Each path below is one point turned by a fixed rotation once a step. After each direction that follows a path, write how fast that rotation turns it, in degrees each step (0 if it stays still).
Each turn is a multiple of 5 degrees from 10 to 175, or 0.
Each row of a path follows its step; steps can be skipped.
path 1
step 0: [ 1.25 -2.22  0.87 -1.26 -1.24  0.66  0.04  1.08 -1.23 -2.93 -0.38  0.46
 -0.21 -0.17 -0.50 -0.10  0.23 -0.62  2.86  2.35  1.80 -1.13  0.27 -0.60
  1.24  0.31  1.81 -1.64 -0.14 -0.49 -1.21  0.52 -1.24  0.42  0.55  0.41
 -1.76  1.84  1.14  2.41  0.35 -0.77 -1.15 -0.28  2.08]
step 2: [ 0.61  0.47 -1.77  0.57 -2.02 -1.50 -0.14 -1.16  0.16 -1.00 -0.07 -0.22
 -0.28  2.16 -1.35  0.41 -0.76 -1.08 -0.05 -2.59 -0.27 -1.42  0.73 -0.01
  0.97  1.05  2.82 -2.51 -0.49 -0.38  2.91  0.70 -1.24  0.84  1.50  0.96
 -1.25  1.61  0.16  0.81  0.52  1.49 -1.99 -1.17 -0.96]
step 3: [ 1.41  0.35  0.41  0.24 -0.84 -0.51  0.39 -1.27  1.11 -0.62  0.18  1.04
 -1.72 -0.49 -0.26 -0.08  0.96 -3.03  0.32  0.42  0.40 -1.23  0.89 -0.19
  1.85  1.50  0.96 -2.03 -0.70 -0.91  1.66 -0.86  0.11 -2.74  2.15  2.21
  1.89  1.26  0.24  0.32  1.33  0.33  0.12  3.00 -1.39]
step 4: [ 0.32 -1.19  0.26 -0.41 -0.13  0.36 -0.66 -1.34  1.20 -1.15  1.19 -1.61
 -0.92  1.80 -0.74  0.02  2.55 -3.09 -0.91 -0.25  2.61 -1.22  0.44  0.31
  2.04  2.68 -0.16 -0.82  0.23 -1.64 -2.02 -0.72  0.01 -0.38 -0.13 -1.39
 -0.18 -0.04  2.36  2.40  0.06  1.17 -0.56  0.56  0.04]
step 5: [ 0.99 -0.80 -0.01 -0.31 -0.58 -0.09 -0.02 -1.76  1.63  0.01 -1.23  0.26
 -1.70  0.39  0.27 -0.42  0.54 -1.53 -0.14 -0.20  1.07 -0.27  3.49  1.68
 -0.39 -0.82  0.24 -0.36 -0.74 -0.85 -1.56 -0.08  1.22 -2.42  1.11  1.36
 -0.95 -1.53  0.20  3.61 -1.68 -0.86 -1.73 -2.34 -0.48]
step 6: [ 0.37 -3.41 -0.89 -2.54  0.51 -0.89 -1.02  1.13  0.96  1.78  0.12  1.59
 -0.24  0.74 -0.41  0.33 -0.99 -1.24  0.42 -1.74  1.08  0.12  1.40 -0.65
 -1.09  0.02  1.85 -2.72  0.94 -0.74 -0.81 -0.18  2.03  1.01  1.59  2.06
 -0.93  0.76  1.40  1.81  0.71  0.91 -0.66 -0.53 -0.55]
step 8: [ 1.17 -1.35 -1.09  0.39 -1.36  1.13 -0.41 -1.40  0.56 -1.32 -0.22 -0.66
  0.52 -2.13 -0.49 -1.57 -1.21  0.29 -0.19  0.37  4.44 -1.84  0.40 -2.14
 -0.07  0.75  2.41 -0.88  0.39 -0.36 -1.11  0.04 -2.55 -1.42  0.87 -0.08
 -0.72  1.38  1.64  0.32  0.88  1.16 -0.27 -1.03 -0.61]
step 9: [ 1.30 -0.96 -0.77  1.59 -1.97 -0.66  1.31 -2.11 -0.20  0.03  0.84 -2.31
  0.34 -0.18  0.22  0.46 -0.75 -0.74  0.60  0.36  0.03 -1.44  2.77 -1.72
  2.36  0.07  2.39 -0.90 -0.11  1.90  0.90  0.40 -0.13  0.20 -0.10  0.63
 -1.07  1.38 -0.73  3.76  0.32  0.38 -1.27 -0.48 -1.39]
step 14: [ 1.05  0.11 -1.37 -0.88 -0.46 -1.38  0.50 -2.61 -0.50 -0.41  1.78  2.33
 -0.91  1.06 -0.87  0.50 -0.82  0.72 -0.29 -0.89  1.86 -2.41 -0.22 -0.52
 -1.85 -0.34  0.12 -2.24 -0.80 -0.50  0.51  0.21  0.89  0.11  1.83  1.59
 -2.70 -1.11  2.35  1.44  0.11 -0.19 -1.24  0.07 -1.55]
step 15: [ 1.33 -0.05 -1.12 -0.36 -0.92  1.16 -0.31 -1.60  0.15  0.94  0.40  1.69
 -0.16  0.71 -0.42  0.36 -2.42 -1.64 -0.94  0.10  2.35  0.50 -0.20 -0.77
  0.01  1.59  0.97 -2.05  0.82  1.02 -0.56  1.91 -2.40 -2.25  2.84  0.82
  1.07  1.51  0.28  1.20  1.72  0.46 -2.30  0.65 -0.60]
Speeds:
[-0.35  0.10 -0.34 -0.59  0.14 -0.66  0.44  0.33  0.71 -0.41 -0.17  0.13
 -0.30 -0.52  0.39  0.26  0.56 -0.62 -0.03 -0.17 -0.24  0.19 -0.31  0.50
 -0.62 -0.08  0.04 -0.05  0.32  0.26 -0.73 -0.12  0.34 -0.06 -0.48  0.06
  0.43  0.24  0.01  0.69 -0.49  0.06  0.26 -0.23  0.67] => 55
[-0.05  0.50 -0.04  0.04 -0.62 -0.43  0.52  0.11 -0.89  0.22  0.13 -0.54
  0.14 -0.67 -0.64  0.25 -0.08  0.04 -0.82 -0.21  0.14  0.03 -0.38  0.06
 -0.23  0.57 -0.05  0.04  0.01  0.00  0.46  0.20  0.51 -1.06  0.02 -0.38
 -0.24  0.35  0.12  0.42  0.22  0.25  0.14  0.22 -0.08] => 60
[-0.98 -0.11  0.95  0.26  0.43 -0.05 -0.23 -0.19 -1.00  0.04  0.70 -0.22
 -0.41  0.06 -0.15  0.15  0.43 -0.05  0.10  0.21  0.22 -0.32  0.29  0.17
 -0.19 -0.28 -0.24  0.11  0.34 -0.17 -0.04 -0.14  0.00  0.44 -0.27  0.47
  0.66  0.21  0.49  0.19  0.32  0.54  0.00  0.38  0.43] => 115
[-0.21 -0.17 -0.78 -0.03 -0.07 -0.38  0.55 -0.56 -0.12  0.34  0.23 -0.13
  0.20  0.69  0.17  0.28  0.14  0.27 -0.08 -0.01 -0.46  0.21 -0.06 -0.34
  0.62 -0.03 -0.44 -0.67  0.30  0.09  0.04 -0.03 -0.07  0.50 -0.79 -0.48
 -0.45 -0.44  0.79  0.32 -0.46  0.44  0.19  0.47 -0.21] => 145
[-0.55 -0.08 -0.48  0.10 -0.21  0.25  0.05  0.49  0.12 -0.67 -0.02 -0.24
  0.23  0.04 -0.49 -0.17  0.74  0.21 -0.43 -0.43  0.43 -0.11 -0.26 -0.49
 -0.31  0.12  0.55 -0.42 -0.63 -0.32 -0.55  0.12  0.57  0.57 -0.17  0.41
 -0.52 -0.32  0.29 -0.77  0.45  0.09 -0.17  0.11  0.22] => 175
[ 0.25  1.07 -0.17  0.44  0.37 -0.33  0.19 -0.78  0.24 -0.22  0.61 -0.34
 -0.28 -0.14  0.01  0.02 -0.35 -0.13  0.23 -0.14 -0.15 -0.16 -0.55 -0.36
 -0.26 -0.35  0.70 -0.21 -0.10  0.62 -0.49 -0.02 -0.69  0.07  0.03  0.12
 -0.09  0.71 -0.22 -0.39  0.17  0.52 -0.19  0.31 -0.35] => 55
path 2
step 0: [-1.74  1.55  0.86  1.26  0.66 -0.06 -1.29 -0.60  0.11 -1.71 -0.55 -1.16
  1.71  0.47  0.68  0.60  0.49  0.22  2.72 -0.11 -0.84 -0.54  1.61  2.84
  1.53 -0.31  0.77  1.30  0.20 -1.10  2.75  0.17  0.71 -1.02 -0.03  0.02
 -0.76  0.13 -1.27 -1.04  1.07  0.17  0.76 -2.09 -2.74]
step 2: [-2.14 -1.20 -0.18  1.51  1.76  0.61 -0.54 -0.07  3.15 -1.82 -0.58 -2.53
 -0.25 -1.15  1.19  1.41  1.09 -0.99 -1.38  0.05  1.10 -1.06 -1.19 -0.33
 -0.62 -0.86  2.65 -0.01  0.45 -0.40 -0.49 -0.86 -0.36  1.47  0.86  0.88
  0.64  1.26  0.48 -0.88  2.37 -0.03 -0.65  0.68  1.96]
step 3: [-1.49  1.27  0.45  1.72  2.49 -0.63 -2.39  0.33 -1.01  0.02  0.79 -0.18
  0.55 -0.15  0.56 -2.07 -0.35  2.03  1.40 -0.58  0.43 -0.01 -0.82  2.41
  1.38  0.17  0.61 -0.48  0.23  0.56  1.26  0.87 -1.49  2.62  2.02  1.53
  0.97 -0.45  0.67 -3.20  0.57  0.47  0.72 -0.10 -0.62]
step 5: [ 0.06  0.05  1.88 -1.27  0.73 -2.03 -0.05 -0.22  0.32 -2.32  0.49 -1.78
  1.38 -0.53  1.06  1.86 -0.26  0.10 -1.09  1.42  1.30  1.03  1.33 -0.67
 -0.92 -1.48  1.74  0.99  0.60  0.20  0.68 -1.97 -0.22 -0.08  2.38 -0.20
 -2.18  2.66 -1.21 -2.00  0.23 -0.52 -0.77 -0.91  1.04]
step 6: [-0.12  0.24  2.60  0.04 -0.40 -1.31  0.06  0.82 -1.39  1.73  0.78 -2.23
  1.41  1.29  0.92  1.06  1.16  3.03  1.17  0.13 -1.03  0.14  0.44  1.14
  0.79 -0.24  0.03  1.29 -0.02 -1.11  1.45 -0.49  0.23  0.48  1.10  1.45
  1.55 -0.69 -1.99 -1.37  0.30 -0.92  2.67  0.94 -2.14]
step 8: [-2.05 -1.43 -0.21  0.56  2.96 -1.65 -0.51 -0.28  1.34 -1.39 -0.92 -1.39
  1.00 -2.02 -1.03  0.93 -0.26 -1.93 -1.29  1.65 -0.51  1.23  2.13  0.54
  1.27 -2.26  0.95 -0.39  0.55 -1.25  0.28 -0.46  0.32  1.84  0.96  0.69
  0.63  0.69  0.30 -1.05  0.55  0.21 -1.70 -0.40 -2.52]
step 9: [-0.57  0.91  0.26  2.35  0.26  0.09 -0.53  1.33 -1.20 -0.10 -1.19  0.53
  0.22  0.86  1.77 -0.27 -2.11  1.93  0.38  0.81 -0.20 -1.51  3.54  0.19
  0.98  0.45 -0.50 -0.13 -0.21  0.73  0.21  3.03  0.72  1.73  2.03  1.01
  1.38 -1.18 -1.08 -0.63  0.02  0.10  0.83  0.27 -2.50]
step 11: [-1.47  1.33  1.22 -0.89 -1.45 -1.04 -2.75  0.90 -1.27 -2.10 -0.83 -2.86
  0.70 -1.93 -0.25  1.43 -0.03 -1.32  0.66  0.18  0.02  0.44 -0.46 -0.70
  1.36 -1.61  0.96  0.48 -0.48 -1.56  0.63 -0.54 -1.00  1.81  2.35 -0.43
 -0.98  0.20  1.64 -1.47  1.67  0.69  1.13 -0.18 -0.26]
step 13: [-0.01 -0.11 -0.63  1.88 -0.88 -0.13 -0.61 -2.50  0.83 -0.11  0.25  0.44
  0.72  0.26  1.51  0.08 -0.39 -0.98 -2.38 -1.07 -0.89 -0.01 -1.62 -1.27
 -0.70 -1.75  2.41 -0.13  2.71  0.70  0.87 -1.04  0.86 -1.37  1.93  0.45
  1.06  2.68  0.19 -0.15 -0.34  1.80 -1.48 -2.07 -0.37]
step 14: [-3.18 -0.59  0.32  1.32  0.37 -2.51 -0.62  0.11  0.68  2.00 -0.43 -1.79
  3.04 -1.13  1.44  0.27 -0.08  1.74 -1.08  0.64  0.31  0.77  0.71 -0.26
 -1.06 -1.70  0.22 -1.38 -0.13 -0.69  0.22 -0.49  1.39  2.43  1.59 -1.33
 -1.36 -0.28  1.12 -1.00  0.63  0.86  0.43  0.20 -0.80]
Speeds:
[ 0.53 -0.03  0.16 -0.39 -0.73  0.02 -0.20  0.28 -0.17 -0.51  0.20 -0.42
  0.13  0.75 -0.40  0.89 -0.25 -0.08  0.82 -0.23 -0.20 -0.11 -0.34  0.23
 -0.19 -0.34 -0.34  0.66 -0.25 -0.86  0.30 -0.28 -0.15 -0.49 -0.11 -0.10
 -0.19  0.49 -0.47  0.05  0.30  0.19  0.07  0.26  0.05] => 65
[ 0.39 -0.74  0.37  0.07 -0.30 -0.21 -0.27 -0.14 -0.05 -0.36 -0.20 -0.65
  0.23 -0.53  0.25 -0.41 -0.41  0.25 -0.35 -1.11  0.00 -0.59 -0.40  0.58
 -0.03 -0.31 -0.53  0.32  0.13  0.72 -0.16 -0.02 -0.19 -0.13  0.15 -0.21
  0.08 -0.21  0.45 -0.32 -0.06  0.06  0.13 -0.32  0.70] => 40
[-0.12  0.64 -0.12  0.30  0.36  0.54 -0.14  0.61 -0.02 -0.07 -0.22 -0.11
  0.23  0.01  0.33  0.62 -0.22  0.06 -0.19 -0.10 -0.25  0.39  0.41  0.55
  0.57  0.24 -0.24 -0.12 -0.20 -0.12  0.08 -0.71  0.28  0.06  0.00 -0.27
  0.41 -0.94 -0.73 -0.75 -0.29  0.03 -0.10  0.00  0.82] => 120
[ 0.24 -0.06  0.05  0.24  0.64  0.48  0.13  0.02  0.68  0.37  0.11 -0.03
  0.45 -0.19  0.17 -0.82  0.11  0.59  0.75  0.23  0.13 -0.18 -0.50  0.33
 -0.29  0.50  0.25  0.03  0.44 -0.05  0.55 -0.52 -0.23 -0.07 -0.10 -0.10
 -0.72  0.45 -0.29 -0.35  0.48 -0.30 -0.35  0.48  0.49] => 25
[-0.48 -0.09  0.04  0.31  0.21 -0.27  0.22 -0.55  0.79  0.62  0.09 -0.74
 -0.52 -0.50 -0.27  0.36  0.51  0.09 -0.17 -0.24  0.09 -0.40  0.24 -0.10
  0.24 -0.17 -0.86  0.12 -0.38 -0.06  0.56 -0.33  0.19 -0.02 -0.97  0.51
 -0.01 -0.01 -0.46  0.28  0.20  0.27  0.24 -0.03 -0.15] => 175
[-0.20  0.27 -0.28 -0.01  0.33 -0.50  0.35 -0.37 -0.02 -0.17 -0.60 -0.30
  0.55  0.14 -0.18  0.16 -0.17 -0.27  0.89 -0.62  0.84 -0.06  0.21 -0.40
 -0.39  0.64 -0.17 -0.39  0.12  0.13 -0.44 -0.28 -0.18 -0.58  0.02  0.28
  0.69 -0.04  0.15 -0.69 -0.03 -0.27  0.37  0.28 -0.46] => 120
path 3
step 1: [-0.57 -0.87  0.22 -0.70 -0.89 -1.65  0.01  0.17 -0.50  0.56 -0.37  2.21
  1.36 -0.05 -1.29 -0.27  1.16 -2.25 -0.69  1.62 -0.10  1.90 -2.22 -1.97
  2.04  0.24 -1.06  0.95  0.18  0.65 -0.23 -1.88  1.44  0.49  3.14  1.50
  0.49 -0.48 -0.89  0.45  0.01  1.39  0.83 -1.01  0.40]
step 4: [ 1.41  0.95  0.09  0.17  0.06  0.02  1.84 -0.46 -0.23  2.68  2.59  0.46
  0.05 -2.62 -1.55 -0.07  0.12 -1.62  1.52 -0.20 -0.66  0.62 -1.08 -0.92
 -1.25  1.47 -0.26 -0.35 -0.78  0.99  0.64  2.19  0.19 -1.65  1.04  0.92
  0.19  0.29 -1.55 -1.26 -0.17 -2.38 -0.56  1.36  1.33]
step 5: [ 0.25 -1.04  2.14  1.13  1.10 -0.53  0.47  0.00 -0.72 -0.80 -0.15  0.67
  3.08 -1.25 -0.06  0.13  0.24 -0.97 -0.06 -1.19 -1.73  1.55 -0.84  0.47
 -0.57 -0.10 -2.00 -0.98  1.35  0.48 -0.52 -2.17  1.99 -1.22  0.48 -0.36
  1.69  2.64 -1.15  0.97 -1.35  0.05  2.30  0.44 -0.23]
step 6: [ 0.50 -0.29 -1.54  2.11 -0.07  0.28  0.67  1.18  1.82  1.04  1.84 -0.13
  0.57  0.42  0.69 -0.69  1.29 -1.36 -0.35 -0.80  1.31  0.03 -0.36  0.33
 -0.92 -0.46 -1.78 -1.53 -2.38  0.34 -1.21  2.74  1.64 -2.38  0.31  0.50
  2.10  0.29  0.66  0.29  0.36  1.71  0.41 -1.50  1.38]
step 8: [ 0.30  2.09 -0.31  0.17  0.41  0.43  1.23 -1.91 -0.74 -0.84  2.19  1.38
  2.31 -1.37  1.41  1.34  0.49  1.37 -0.13  0.11 -0.91 -1.90  0.46 -1.61
  0.64 -1.01  1.50 -0.82 -1.38  1.28  0.89  3.13  1.14 -1.13  0.62 -0.63
  0.74  0.21 -1.72 -0.21  0.40  0.14  1.26 -1.20  0.64]
step 9: [ 2.76  0.51  1.12  0.75 -1.83 -0.12  1.00  3.39 -0.96  0.59 -0.09 -0.52
  1.46 -0.99  1.07  0.73 -1.22 -0.65  0.65 -0.05  0.10  0.91 -0.19 -0.86
  0.11 -1.14 -0.31  2.08  1.10 -0.59 -0.88 -0.13  0.27  0.75 -0.20  0.16
  0.24  2.26 -2.15  1.15  2.04  1.41  2.37 -0.79  0.10]
step 10: [ 0.25  0.41  0.32  2.18  0.99 -0.52  0.79 -0.59 -0.89  2.48  1.41  3.15
 -0.19  0.69  0.34 -0.25  0.40 -2.15  1.03  0.14 -0.52 -0.34 -3.01  0.96
 -0.70  0.59 -0.24 -0.03 -0.42  0.85  1.14  1.74  0.17  1.09  0.43  0.22
 -0.81 -0.31 -0.52 -1.55  0.58  0.63  1.21 -1.57  2.72]
step 11: [-0.11 -0.75  2.93 -0.53  0.16  1.03  1.03 -0.39 -1.41  0.25  0.03 -0.09
  0.82 -0.52 -0.59  1.87  1.33 -0.26 -3.17  2.40 -0.47  2.00 -0.94  0.45
 -1.02 -0.60 -1.50  0.98  0.01 -0.65  0.05 -1.58  1.12 -1.06 -0.02  0.27
  1.21 -0.08 -1.87 -0.35 -0.38  1.15  1.80 -2.45  0.25]
step 13: [-0.81  0.73  1.42 -1.44 -2.44 -0.03  0.72  0.50 -0.10  1.37 -0.47 -0.08
  1.37  0.79 -2.17 -0.89 -0.80 -1.90 -0.38  1.79 -2.10  2.53 -0.71 -1.59
  1.02  1.31  1.06 -0.06  0.39  1.57 -0.79  0.77 -0.07 -0.50  0.27  0.26
  0.10  2.01 -1.64  1.88  0.87 -0.21 -0.17 -0.91  0.89]
step 14: [ 1.43  0.72  2.37  0.20 -0.59 -1.37  0.66 -1.36 -0.28 -0.23  1.62 -0.72
  2.14 -1.44  1.35  0.22  0.18 -2.07  1.35 -0.52 -0.82  0.12 -0.09  0.32
  0.49  0.65  0.51 -3.20 -1.55 -0.46  1.41  1.86  0.69 -0.26  1.95 -1.02
 -0.91 -0.28 -1.42 -1.34 -1.68  0.50  0.36 -0.65  0.25]
Speeds:
[-0.54 -0.18  0.30 -0.27 -0.20 -0.29  0.23 -0.62 -0.47 -0.01 -0.24 -0.16
 -0.04 -0.52  0.58  0.22  0.19  0.75 -0.06 -0.35  0.22  0.19  0.21  0.39
  0.14 -0.80 -0.07 -0.15  0.04 -0.38  0.92  0.15 -0.15 -0.47  0.24  0.41
  0.48  0.33 -0.11  0.29 -0.40  0.56  0.49  0.67  0.06] => 115
[ 0.20 -0.42  0.30 -0.01  0.18 -0.71 -0.04  0.44  0.32 -0.42 -0.08  0.69
 -0.13 -0.15 -0.09 -0.43 -0.08 -0.07  0.81  0.00 -0.15 -0.25 -0.24  0.10
  0.36  0.04 -0.09 -0.46 -0.36 -0.18 -0.19 -0.17  0.28  0.17  0.09  0.32
 -0.43  0.82 -0.98  0.76  0.20  0.56 -0.52  0.31  0.19] => 85
[ 0.04  0.12 -0.26 -0.04  0.53  0.21  0.11  0.74 -0.36 -0.22  0.24  0.12
  0.10 -0.48  0.17 -0.20  0.35  0.36  0.18 -0.61 -0.61 -0.78  0.07  0.59
 -0.14 -0.37 -0.56  0.45 -0.08  0.73 -0.60  0.26  0.48 -0.24 -0.12  0.41
  0.66 -0.11  0.20  0.15  0.46 -0.50  0.31  0.30  0.07] => 25
[-0.57  0.19  0.40 -0.30 -0.24 -0.16  0.13  1.05 -0.53 -0.05 -0.79  0.43
  0.55 -0.04 -0.11  0.50 -0.05  0.02 -0.49  0.37  0.12  0.46  0.36  0.02
  0.49  0.17 -0.56 -0.21  0.59 -0.18 -0.53 -0.47  0.01  0.24  0.00  0.13
 -0.21  0.58  0.34 -0.31  0.15 -0.12  0.23  0.20 -0.55] => 175
[ 0.20 -0.85  0.65 -0.43 -0.36  0.34 -0.34 -0.40 -0.26 -0.03 -0.61 -0.43
  0.50  0.03 -0.24 -0.36 -0.19  0.13  0.44 -0.22  0.00  0.33 -0.27 -0.27
 -0.43 -0.08  0.49  0.88  0.22  0.24 -0.38 -0.81  0.55 -0.32 -0.12  0.21
 -0.02 -0.10  0.17  0.41  0.49  0.33  0.24 -0.24 -0.24] => 175
[-0.82 -0.07 -0.45  0.56 -0.04  0.26 -0.04 -0.02 -0.40  0.45  0.25  0.04
  0.26  0.23  0.48 -0.69  0.23  0.25 -0.22  0.64 -0.62 -0.28  0.31  0.22
  0.26  0.22  0.85 -0.50  0.38 -0.52  0.06 -0.60  0.72 -0.40 -0.37 -0.11
  0.11  0.11 -0.21  0.10  0.25 -0.17 -0.05 -0.22  0.44] => 140
